Each path below is one point turned by a fixed rotation once a step. After each direction that follows a path, write how fast that rotation turns it, in degrees per step (0 if it stays still).
Each turn is a multiple of 5 degrees from 10 to 175, or 0.
Each row of a path follows its step; steps can be skipped.

step 0: [ -1.3  30.6  -3.8 -25.2  27.3  42.8 -20.7 -34.9 -36.1   0.7  15.8   1.1
 -17.2  14.5 -46.8 -19.8   2.1  -6.0 -26.9  10.0 -25.7  22.4  -3.0   4.8
  54.7  30.9  23.1   3.1  40.3  53.1  30.6  53.9  17.4 -17.0  -9.0 -22.1
  23.4   7.7   1.8  -5.9  11.7]
step 1: [-31.2  24.2  12.8  19.3  24.1 -19.5  16.8  -5.5 -50.3   7.8 -29.4   9.0
  15.1 -65.8 -35.8 -19.1  -6.1  -5.9 -66.5  10.2 -38.3  24.8  41.1  15.9
  12.6  23.3   6.7  -9.0  41.5  17.9 -14.5   5.3  -2.6 -23.2 -12.2   2.4
  -1.8 -17.5 -22.5 -40.4  -8.4]
step 2: [-13.1  28.0 -16.2 -28.3  -0.4 -32.7  22.7 -38.3 -24.8 -17.6 -13.6 -12.8
  11.5 -48.9 -43.6 -12.3 -34.8   9.2 -41.3   3.9  -5.2   4.0  -9.1 -13.3
  22.7 -15.1  15.2  21.1  18.0 -14.4  25.6 -44.9 -58.6  -5.9 -38.3  37.8
  26.1 -14.9  25.1  27.7  -1.4]
step 3: [ 20.1  17.7   1.3 -17.8 -22.1  13.9 -16.6 -28.2 -19.2 -39.2  -8.5  33.0
  11.2 -22.8 -66.1 -14.5  10.0 -16.2 -34.7 -12.1  43.2   2.9  19.1   6.2
  -5.0   1.0  18.4  49.7 -22.1 -29.6  39.7  -6.9  33.8 -12.2 -33.5  10.7
  40.5  30.1  39.1 -15.1  -8.0]
step 4: [ 25.3  50.1  -3.0 -14.4   9.9   8.5  -7.7  10.3 -25.0 -41.4   5.9  21.2
  17.1 -12.5 -70.2  12.0  25.8  50.0  -3.3 -11.3 -16.9  43.7  38.5  45.2
  -0.4 -17.4 -15.4  19.7 -13.9  36.8 -27.3  28.4  -7.2   8.5  -0.1  -3.8
  21.9  16.1  18.3   3.1 -31.5]
step 5: [ -3.3  38.4  -8.9  11.2  31.5  32.6  13.5  -8.8 -44.5 -58.6   0.0  32.0
  43.4 -28.7 -12.3   9.7 -36.4  21.3  -7.0  38.7  -8.8  39.2  10.8 -12.6
  -7.1  24.8 -16.4  12.2   9.5  30.5  41.3   0.1 -37.7  20.8   9.5 -45.4
 -11.4   1.8   2.3  -1.8  13.0]
step 6: [  7.4 -14.0 -17.7  14.5  62.8  24.9   9.0 -22.2   7.0  -3.5  -7.8  18.9
   7.6 -19.6 -46.6 -24.9 -20.3   1.7 -34.8  30.7  11.1  21.4  38.6 -45.0
   2.4 -25.0 -51.1  15.4  30.5  -1.0  29.3  -6.9 -18.9 -50.4 -26.2  -9.7
  18.4  27.9 -29.1  18.6   0.8]
step 7: [ 40.2  16.6  11.0  -1.4  53.5 -11.9 -15.1 -27.6   7.3 -16.6  -1.7 -25.4
  29.9  13.4 -29.0  21.2 -22.1   2.6 -61.5  -1.7  -1.8  14.8  36.5  68.0
  -2.9 -24.9   1.2  -5.7  -6.7 -23.3  24.4 -23.6 -18.8 -54.4 -23.6   3.0
   2.9  15.7  15.4  -7.6  24.8]
step 8: [ 63.9  45.1 -47.3 -28.5   6.0  23.3  46.1 -40.2   4.7 -17.7  -8.5  -1.9
 -13.1   8.7 -20.1 -26.7   2.7  -7.7 -55.1   5.5  15.1  26.9   3.4  36.9
  10.6   8.9  16.3 -38.4  -3.6  26.2  19.6  22.7 -16.1  13.9 -15.8 -29.6
  14.2   6.9  40.9  -9.3  -0.8]
step 9: [ 21.3 -29.5 -30.9  22.8  15.0  -0.1  33.9  10.4 -17.2 -24.9  13.9  44.9
  17.2 -26.2 -15.6  -2.2 -13.0  -6.2 -32.6   5.5  31.2  58.1  31.5  39.2
  -5.5  41.9  29.1  -8.7  54.1  21.9  -5.0  16.7  -5.8  18.8 -20.7   3.2
  53.2   0.6 -13.1 -10.7 -23.4]
step 10: [-19.9 -32.6 -32.8  19.3  -4.8 -15.7 -16.2 -37.8  -2.3 -54.4 -27.2   4.3
   8.2  12.2 -41.5   2.2 -41.4  16.0 -24.6  31.8 -22.3  29.6  12.7  38.2
   6.4  22.4 -13.7  18.7  30.3  -6.9  10.3  -5.8 -45.7   5.4 -41.8   5.5
 -13.2  -0.8  -4.7  31.8 -55.2]
Directions:
[  2.5  -6.1 -12.5   6.6   3.6   0.2   1.0   7.4   1.3   6.6  -1.6  -4.4
   6.1  -1.6   1.3  -1.5  -6.0  13.0  -3.5  -2.5   1.2  -2.0  -4.6 -14.8
 -12.4  18.1  -2.7   8.0   9.2 -18.8   9.8  -2.9  -0.6   4.7   2.2   6.9
  19.4  -4.1  -0.5  15.7   3.0] | 100
[  5.8 -19.1  -5.9   2.7  -0.6  -3.7  -7.8   8.2  -1.1   9.4  -3.5  -3.9
  18.5  -9.7  -9.1   0.7  20.0  -6.3  -5.8  -5.8   4.9   1.2  15.9  -1.1
   7.2  -0.8  -0.7   0.1  -2.5   6.1  -5.9  -1.2   5.7  -5.1  11.5   2.5
   4.5   5.4 -16.5  -1.5  -7.2] | 130
[ -1.9  -1.1  -2.4 -14.2  -7.0  -6.7 -15.2  -4.7  13.5  -5.5   2.0  10.9
  -0.9  -4.5   1.2   5.3 -10.9 -17.5  -8.0   1.8 -12.0  10.0   6.9 -14.0
  -4.5  -8.9  -3.0  -7.4 -10.1 -13.8   2.6   2.5  -5.5  -3.6  -0.8   9.7
   1.0  -7.2  -9.9   4.1   3.7] | 85
[  3.1   4.8 -13.5   0.8  -2.0  -0.4   2.3  -7.9  11.4   5.1 -19.5  -8.8
 -12.7  -0.4  -7.1 -21.9   2.8   7.8   1.6  -2.8  -6.2   2.0  -0.3  -7.1
   4.6  -4.6 -19.5  -1.4  -6.4   1.9  -6.8   7.7  -2.6   5.5  -2.0   0.6
  -5.9   0.6   0.2   5.6 -16.2] | 170
[  3.9   0.0   1.8   3.3  -7.9  11.6  13.4   3.4   3.8   5.1  12.7  16.7
  -5.0   1.6  -6.2  -6.8  12.1  -6.4 -13.0  11.4  -1.2  -5.1   0.8 -18.5
 -11.3   7.1  -3.1  -1.2   3.3   0.0  -7.2   2.3  16.2  -9.6  -9.9   1.1
  -6.0   4.9   6.2  -5.1  -2.9] | 135
